The rows below come in pairs that one turn or mirror swaps. Which row does each named row swap with?
q_614: -7 18 2 -7 -24 -20 -11 -1 8 30 7 -8 2 12 -16 -14 5
q_459: 2 4 -8 2 -8 -6 15 24 9 -1 -21 -19 19 1 -17 -27 2
q_795: -4 6 21 -18 -29 9 -10 2 7 18 1 -11 -16 -10 -15 -23 8
q_235: -10 -2 11 -43 -6 1 5 9 -5 17 4 0 10 2 3 5 -7
q_610: -4 2 17 -27 -7 4 -21 18 -4 7 1 -4 13 0 -3 21 -8
q_927: 1 17 0 1 -21 -17 -9 -1 13 23 -4 -11 -8 15 -20 -13 14
q_246: -26 7 1 3 -36 0 13 27 9 1 -14 -6 23 3 -19 -10 11
q_256: -11 -10 -11 -20 -13 -11 -4 -5 27 0 4 2 14 8 -18 -19 14
q_210: -18 11 -18 -14 -6 7 8 -1 14 3 -14 20 6 -5 -8 -9 7
q_281: -2 -11 -16 -16 -32 -6 -9 0 20 -13 1 -12 9 3 -19 -15 16
q_124: 3 5 -2 3 -24 0 3 29 22 10 -31 -8 23 -1 -10 0 5
q_990: -17 -3 23 -14 -17 13 -2 2 7 10 -4 0 -6 -15 -15 -21 13
q_948: -15 -2 2 -26 -23 -9 -12 4 -8 -6 10 -14 14 2 -16 11 -20
q_31: -8 9 15 -24 -15 7 -11 12 -12 7 8 11 9 4 -7 12 -19
q_87: 4 6 -12 4 -22 8 10 28 -4 -6 -19 -11 25 0 -27 -1 3
q_895: -19 9 4 10 -20 -10 15 20 3 6 -3 -15 30 -3 -29 -7 5
q_473: -1 5 6 5 -25 4 16 13 -4 4 -23 -13 27 -7 -33 -3 3
q_552: -14 -6 16 -36 -22 -15 3 8 -7 6 8 3 14 1 -5 7 -10
q_560: -11 0 22 -22 -28 9 -1 5 15 9 -6 -8 -12 -15 -11 -26 8
q_688: -5 5 16 -23 -21 -4 -20 26 6 2 11 2 8 -2 -6 14 -17
q_999: -16 11 -15 -7 -19 -4 2 -1 16 7 -16 22 -12 5 -7 -6 -5
q_806: -8 -3 -6 -4 -11 8 30 19 7 9 -13 -5 20 1 -2 -5 12
q_123: -21 7 5 -33 -34 -10 -14 14 -11 6 4 -4 0 -1 -11 12 -10
q_423: -11 -4 21 -25 -16 12 5 5 3 16 -7 -14 -16 0 -7 -19 3
q_664: 6 -15 -12 -4 -17 -5 -15 3 27 -7 -1 -3 5 15 -17 -11 6
q_579: 8 24 8 -12 -19 -12 -15 -6 18 24 3 -18 2 -2 -16 -13 7
q_14: -6 6 18 -23 -19 3 -23 15 -9 4 -1 -9 14 -1 2 11 -19
q_860: -21 8 -11 -12 -12 7 6 -10 13 6 -22 12 -8 9 -13 -1 -6
q_384: -9 7 21 -21 -16 -8 -14 -1 -16 -5 -1 5 16 10 -10 10 -16
q_231: 15 12 9 -10 -14 -19 -20 -1 -1 18 -12 -27 -1 8 -11 -12 -2
q_728: 1 -7 -7 -21 -28 3 -22 -6 24 -3 3 -7 7 3 -21 -16 11
q_720: 0 7 0 -32 -8 -7 -18 5 -8 5 3 -8 10 -2 2 -14 -24
q_490: -10 9 -16 -6 -19 -1 -1 -1 21 -5 -14 19 -5 12 -17 -12 4
q_152: -4 6 -3 -10 -20 -9 -1 -12 5 27 6 -25 -9 6 -7 -10 10
q_480: -6 9 -1 -1 -15 -3 12 32 12 2 -29 -4 27 -1 -25 2 1
q_549: 2 6 19 -30 -18 -9 -26 20 5 6 -5 0 8 -3 4 9 -9
q_854: 7 -1 -11 -8 -14 -9 -19 3 21 -7 -15 -4 28 5 -17 -20 4
q_930: -5 17 21 -27 -16 -2 -17 17 -13 3 4 -5 19 11 -13 2 -18
q_525: -4 6 3 -2 -12 11 9 27 18 8 -24 -12 29 2 -19 9 7
q_485: -11 1 -3 0 -31 -2 31 14 6 9 -13 -10 26 -2 -10 0 6
q_496: -2 16 -1 4 -26 6 14 32 23 7 -16 -14 18 -4 -17 6 -1
q_239: -5 8 8 -2 -20 14 24 25 7 -3 -20 -8 19 -2 -26 -1 6

Swapped with q_124: q_549
Swapped with q_720: q_459
Swapped with q_579: q_664
Swapped with q_728: q_927
Swapped with q_235: q_806

